In the rows, zero is written as 128.
One turn sends every row of this set to another row. A few are shown first. Where does it send the rows asked after them?
j388: [132  97 117 123 131 131  93 161 138 141 152  89 139 139 138]
j208: [159 125 107 131 125 118 163 153 165 159  95  97 132 124 119]
j675: [159 101 122 111 167 126 131 141 143 142 135 156 144 166 116]
j59: [148 134 107 103 169 124  91 119 152 136 120 128 131 162 139]
j516: [150 140 150 127 150 116 101 150 160 122 110 138 124 136 138]
j994: [146 145 102 101 158 119 139 150 146 124 145 105 131 100 137]
j104: [117 109 124 113 139 127  99 161 180 124 139 136 114 156 115]
j349: [151 134 102 126 162 133 103 148 181 157 114 141 152 123 136]
j410: [104 117 126  98 129 140  90 168 172 136 131 111 123 158 125]
j655: [147 130  96 111 166 114 135 143 167 122 154 130 127 108 123]
j334: [120 132  87 113 138 125 138 132 130 164  83  95 141 144  95]
j638: [136 125 125 116 116 110 140 143 153 134  94  80 103 160 118]
j492: [160 121 101 142 111 118 153 140 154 137 115  94 145 140  95]
j915: [147 110  91 107 131 126 142 131 153 169  94  93 133 174 116]
j44: [120 138 111 130 126 121 142 154 139 157  79 101 135 124  94]
j176: [158 108 129 103 159 140 138 155 128 158 125 143 163 167 128]
j567: [114 144 116 139 162 109 131 167 138 127 121 127 178 142 124]
j246: [144 144  94 102 181 138 126 138 162 119 133 124 120 115 116]
j17: [119 124 122 109 154 156  97 162 183 131 116 132 119 149 105]
j856: [100 137  99 126 165 117 109 158 147 137 120 119 180 166 121]
j724: [135 148 120  95 153 123 146 188 120 130 115 102 128 166 114]
j717: [154 109  93 128 113 126 137 128 153 146 114  92 146 169  94]
j285: [159 120 129 109 176 146 133 145 140 135 115 154 138 157 110]
j938: [151 105 116 125 141 121 114 156 125 137 156  90 144 120 143]
j760: [100 151 113 124 164 103 114 154 136 111 126 110 159 153 125]
j701: [128 142 110 104 143 137 143 211 150 152 113 107 147 148 110]
j912: [152  89 123 128 140 133 110 161 127 154 148 105 154 145 137]
j961: [125 146  81  85 162 133 137 181 137 147 123  90 140 160 116]
j699: [116 137 115 116 130 116 135 134 120 143  80  96 123 151  94]
j156: [145 122 108 132 105 116 138 132 152 126 117  81 126 159  94]

j724 moves to j701
j44 moves to j334
Where do these go?
j176 moves to j410
j717 moves to j156
j912 moves to j388
j567 moves to j856
j208 moves to j915
j104 moves to j655
j349 moves to j59
j246 moves to j285

One turn sends every row of this set to another row. A few are shown first. Where does it send the rows asked after them?
j217: [123 128 141 106 153 126 129 134 107 150 106 133 122 138 128 101 151 144
  93 132 147 147 141 157 107 140 151 132  79 147 136 141 132 116  84 145
 111 126 142 123 159]
j415: [116 154 127 101 161 131 147 136 122 160 118 119 126  78 132  96  76 107
  74 111 132 136 143 140 134 114 144 127 101 126 144 121 122 157 145 123
 133 114 150 116 125]
j603: [139 131 147  94 121 152 109 143 112 144 109 126 101 100 125 131 160 105
 140 128 109 134 124 115 139 103 106 118 143 144 149 117 131 130 136 139
  93 148 147 151 139]
j481: [117  83 142 108 134 117 147 142 140 134 150 142 154 132 101 158 100 128
 124 161 158 104 149 134 136 108 123 110 113 135  95 116 152 132 105 148
  99 111 137 113 126]
j245: [131  89 117 100 130 134 126 141 132 132 146 152 144 145 124 165 115 145
 146 129 134  97 134 138 135 104 107 113 123 125  91 111 149 135 110 135
 103 107 129 104 102]
j373: [137 130 124 110 168 139 150 146 131 142 114 150 109  77 127  90  85  96
  72 119 112 110 135 160 131 121 130  81 130 149 149 122 141 163 129 127
 115 110 127 108 128]
j851: [117  99 121  95 122 132 135 122 132 141 147 131 163 153 128 163 102 141
 128 139 158 114 125 123 144 114 117 138 102 122  92 103 136 135 122 131
 118 112 143 120 115]
j922: [123  81 132  95 129 121 144 142 149 131 148 139 158 141 100 154  95 130
 122 157 157 109 145 140 133 113 119 110 117 129 100 109 142 134 104 145
 102 104 140 108 122]
j308: [142 126 127 114 168 133 145 145 143 144 114 146 109  76 129  90  95  96
  76 117 111 112 141 155 133 128 125  82 131 138 142 122 142 171 129 131
 123 111 136 114 129]
j221: [113 155 125 100 159 140 152 133 114 158 116 124 127  84 135  97  69 104
  67 117 132 132 131 142 137 114 145 123 102 141 150 119 122 154 145 118
 129 114 140 114 129]
j656: [144 122 133 129 141 151  85 173 128 169 143 129 110 141 111 115  82 118
 106 115 140 136 108 142 138 162 110 119 130 126 136 102 106 136 126 127
  70 126 120 133 144]
j866: [120 141 125 115 162 155 121 141 118 149 108 146 109  90 158 107  98 112
 110  94  98 119 131 135 148 117 131 109 116 137 148 126 124 164 148 116
 147  93 128 118 108]
j74: [150 140 128  91 125 147 117 144 113 148 142 145 111 104 113 115  98 158
 108 127 147 131 112 160 101 143 164 154 141 171 152 134 116 105  98 130
 100 140 147 130 122]
j934: [139 128 132 125 141 150  85 178 122 171 145 127 109 138 108 116  77 123
 110 111 141 138 113 145 135 153 115 125 127 124 135 105 104 130 126 127
  66 127 119 126 138]
j75: [139 126 141 100 120 160 104 145 119 138 133 157 111 118 122 121 101 152
 127 131 134 128 108 151 119 152 163 143 142 185 167 139 106 109 102 127
 121 110 136 139 122]
j653: [130 149 124  92  93 145 106 139 115 138 123 162 105 116 131 138 135  97
 135 137 134 142 101 121 112 110 124 125 102 141 143 141 108 130 137 167
  98 157 128 120 104]
j345: [134  96 140 137 122 125 144 145 119 127 163 162 110 103 146 109 121 132
 114 139 154 175 120 180 115 155 115 109 125 144 137 129 135 132 117 133
  94 110 103 110 140]
j240: [165 122 130 103 124 152 116 133 130 138 137 158 110 113 123 112 114 145
 103 135 139 120  97 158 112 166 151 133 152 181 153 130 125 121  96 130
 109 135 143 145 134]
j347: [119 129 139 111 152 141 111 138  96 147 101 145 112 144 144 111 162 153
 119 115 127 140 136 153 114 134 147 131  83 150 137 146 130 116  90 140
 120 113 130 120 143]
j631: [130 140 136  90  92 134 122 135 133 135 124 154 116 115 114 129 124  82
 111 160 153 148 105 121 111 124 129 117  99 146 148 136 106 135 131 174
  97 159 138 128 124]
j547: [136 126 157  89 124 138 123 157 121 142 111 121 104  89  97 123 144  98
 128 145 119 139 144 127 127  98 114 110 145 144 154 121 130 123 125 149
  80 145 151 141 146]
j719: [121 149 118 116 160 152 119 145 116 145 104 150 111  95 160 107  95 115
 105  91 102 114 127 139 136 110 127 108 125 140 157 117 132 162 150 120
 143 100 133 115 107]
j179: [135 133 125 115 164 133 141 152 141 137 108 149 114  82 128  90  86  98
  76 118 117 112 139 155 123 121 127  82 136 145 157 115 143 166 132 135
 124 109 140 113 127]
j593: [125  90 116 102 126 139 123 136 128 125 153 153 139 132 124 156 121 136
 147 133 130  86 138 135 137 106 116 109 112 129  83 115 153 132 110 136
 102 108 131 109 100]
j546: [121 145 120 112 161 160 127 137 108 149 109 150 110  93 159 107  94 111
  99  97  99 115 120 141 147 113 130 106 117 148 150 124 127 159 148 112
 138  99 120 113 111]
j164: [111 100 133 106 127 129 137 122 124 144 148 132 160 144 130 167 109 138
 129 145 160 110 129 116 147 110 123 139  97 130  88 112 144 134 123 135
 116 117 140 126 120]
j612: [135 122 138 128 140 154  82 179 126 168 142 131 110 143 109 117  77 120
 114 115 138 137 112 140 140 158 115 119 128 129 142 106 101 132 127 127
  73 116 116 130 141]
j417: [122 133 162  88 116 146 118 141 116 146 109 110 116 102 112 128 141  98
 128 145 128 150 132 108 141 104 120 130 129 146 159 118 117 124 137 141
 100 141 158 155 150]
j560: [115 158 124 104 156 132 142 137 122 154 110 124 131  88 139  97  73 108
  71 112 138 132 134 138 128 114 141 124 109 135 156 110 126 157 150 125
 137 116 153 120 126]
j422: [111 103 120  96 116 137 129 117 125 134 153 130 160 140 129 156 109 133
 130 142 155 105 129 118 144 115 127 135  90 126  85 109 140 132 122 130
 116 112 147 125 113]
j315: [125  89 127 113 137 132 128 139 125 135 149 154 140 136 128 168 121 141
 147 134 135  92 135 132 140 101 111 114 119 132  86 118 158 134 113 139
 102 114 126 111 106]
j793: [133 130 137  96  98 140 112 153 134 126 122 172 101 111 111 131 131  86
 132 153 131 136 114 131 109 115 124  98 115 151 153 144 111 133 123 177
  91 145 125 116 111]
j867: [120 115 137 127 118 123 145 137 105 139 167 143 121 103 150 111 110 139
 110 135 169 190 119 169 115 146 126 139 107 134 136 126 124 124 127 126
  99 117 113 112 138]
j832: [131 112 142 113 157 133 121 143 114 139 102 151 109 139 128 101 161 142
 106 131 129 132 142 164 109 143 142 107  95 155 138 146 139 122  77 148
 109 115 129 119 154]
j293: [117  85 132  96 123 125 142 137 144 124 154 138 154 128  98 146  99 122
 121 161 156  99 150 135 133 115 128 106 105 131  91 112 145 131 104 144
  99 106 144 113 121]
j954: [121 108 137 135 119 138 129 143 101 131 161 160 109 110 164 120 123 144
 135 122 146 179 115 167 123 144 119 129 115 142 139 131 124 127 129 124
 108 101  98 110 125]

j179 moves to j719
j546 moves to j221
Where do these go?
j922 moves to j245
j603 moves to j417
j653 moves to j631
j345 moves to j954
j217 moves to j832
j656 moves to j612
j74 moves to j240
j308 moves to j866
j422 moves to j293
j164 moves to j481

One turn sends every row of this set to another row. A few are shown first. Where does it send the rows asked after them?
j821: [167  93 127 102 119 114 128 142 121  90 131 103 161 117]
j881: [110 134 160 142 156 116 109 139 117  96  93 116 156  94]
j95: [ 88 127 133 103 147 123 120 128 107 106  86 114 153 106]
j876: [139 127 113 135 162 131 101 143 116 145 133 108 166 141]
j13: [138 138  97 126 163  91 104 154  98 125  95 102 159 120]
j667: [139 121 134 105 122  66 138 113 129 100 112 117 150 145]
j872: [147 113 115 133 116 138 108 150 139 101 109  87 178 102]
j813: [108 142 163 139 155  94  78 147 124  89 113 101 140 122]
j622: [110 122 155 124 160 106 138 119 124 140 119  98 148 151]
j847: [123 139 139 160 131  75  89 144  99 115 139  92 149 131]
j875: [131 122 118 117 122  84 106 140 128  70 156 110 173 137]
j652: [133 118 169 103 132 100  98 113 105 142 119  89 156 116]
j500: [153 119 150 129 130  73 114 137 115 126 118  83 135  92]
j335: [116 114 100  84 145 111 124 146 114 109 136  89 158 146]
j110: [164 130 142 118 150  76 123 116 137 113 128 125 169 115]
j615: [136 122 151 117 105 100  97 114  81 100 126 119 159 106]
j264: [129 117  93 117 125 111 111 158 114 133  97  82 141 111]
j519: [116 118 154 142 149  99 115 138 167 117 108  93 147 101]
j199: [ 94 144 100 123 135  72 115 138 143 109 121 103 162 112]
j154: [147 110 137 158 110 123 124 127 138  97 117 130 168 130]
j503: [135 138 113 128 142  57  84 135 139 116 112 104 177 121]
j802: [114 128 167 114 147 102  80 127 114 123 124  90 143 154]
j936: [121 108 110 123 140 139 114 162 147  88 132 101 166 115]
j739: [140 129 120 136 137 133 114 155 116 115 153 108 128 140]
j764: [111 114 148  89 134 131  93 127 133 129 130  91 140 114]
j626: [114 147 109 101 158 116 120 147 133 101 153  89 152 130]
j524: [125 125 155 127 136 109 112 119  84 126  95 106 169  92]
j11: [132 123 155 126 128 120  83 148 129  81 116 110 131  97]
j6: [162 112 141 143 158 123 111 138 147 110 105 124 161 137]
j253: [116 120 136 161 138 103 124 136  89 120  85 104 165 139]
j389: [ 93 128 144 117 126  97  82 123 107  91 108 111 159 153]
j404: [119 110  95 113 120  92 121 143 108  83  97 104 189 120]
j769: [172 127 133 103 127 102 125 136 106  86 140  97 146 145]
j817: [115 143 117 144 123 100 112 129 133  77 135 113 196 125]
j766: [133 117 108  94 126  97 128 133 115 104  82  82 174 136]

j622 moves to j253
j764 moves to j95
Where do these go?
j936 moves to j335
j110 moves to j6
j739 moves to j264
j881 moves to j802
j626 moves to j766

One turn sends every row of this set to another row. A few are shown first. Where does it send the rows asked after them?
j306: [112  72 143 120 123  92 109  72 136 115 133 122 119 130 134 130]
j648: [113  87 165 119 112  92 111  79 146 115 129  98 124 129 141 122]
j683: [104 159 115 134 142  94 132  97 105 163 167 129 110 125 141 161]
j294: [114  79 152 144 137 103 104  85 131 121 146 107 117 143 117 171]
j944: [ 99 166 119 117 135  88 107 104  91 117 138 131 117 131 129 159]
j235: [109  80 160 118 122  96 106  74 149 120 128 110 119 135 125 132]
j959: [122  74 132 149 129  94 112  87 110 108 153 114 121 130 147 158]
j82: [122 165 117 132 137  85 121 125 105 153 130 123 113 125 152 139]
j776: [102 176 130 118 125  87 112 110  93 114 136 115 121 126 142 148]
j537: [ 95 171 135 115 138  93 103 104 105 125 133 123 116 139 114 165]
j359: [ 84  98 141  73 127  73 131  77 108 145 123 107 127 129 148 139]
j849: [118 157 111 130 148  88 116 119 108 158 130 136 108 131 133 151]
j807: [108 169 125 137 131  92 137 104 107 159 166 113 115 120 155 151]
j969: [ 94  68 145 147 143  89 126  94 107 160 144 104 146 119 151 152]
j72: [125  92 155 150 114  93 117  97 119 107 149  85 128 125 163 145]
j403: [118 174 136 131 137  89 119 128 119 160 125 110 114 129 142 141]
j727: [114 166 130 128 148  93 113 121 122 165 125 123 109 137 123 153]
j901: [ 97 182 145 117 127  92 108 111 107 122 132 107 120 134 127 154]
j419: [103 176 141 134 133  97 133 104 120 167 162 104 114 127 141 156]
j368: [ 96  77 156 148 135  88 128  97 111 159 142  91 150 118 158 146]
j202: [117  97 176 145 123 102 109  96 140 120 142  78 125 139 133 158]
j291: [100 166 132 132 144  99 128  98 120 170 163 119 109 132 126 167]
j850: [ 91  71 156 146 146  93 121  92 117 166 142 101 145 125 138 158]
j205: [116  79 148 121 113  89 114  76 134 110 132 110 123 124 150 119]
j557: [ 82 103 153  72 126  76 129  79 117 149 119  99 128 133 143 140]
j518: [ 84 103 148  73 123  74 131  80 111 145 122  99 129 129 151 137]
j411: [ 81  98 146  72 131  76 128  76 114 148 121 107 126 133 139 144]
j326: [ 92  79 167 146 139  92 124  97 120 164 139  87 149 124 146 152]

j72 moves to j959
j291 moves to j419
j850 moves to j326
Where do these go?
j944 moves to j537
j205 moves to j306
j411 moves to j557
j403 moves to j82

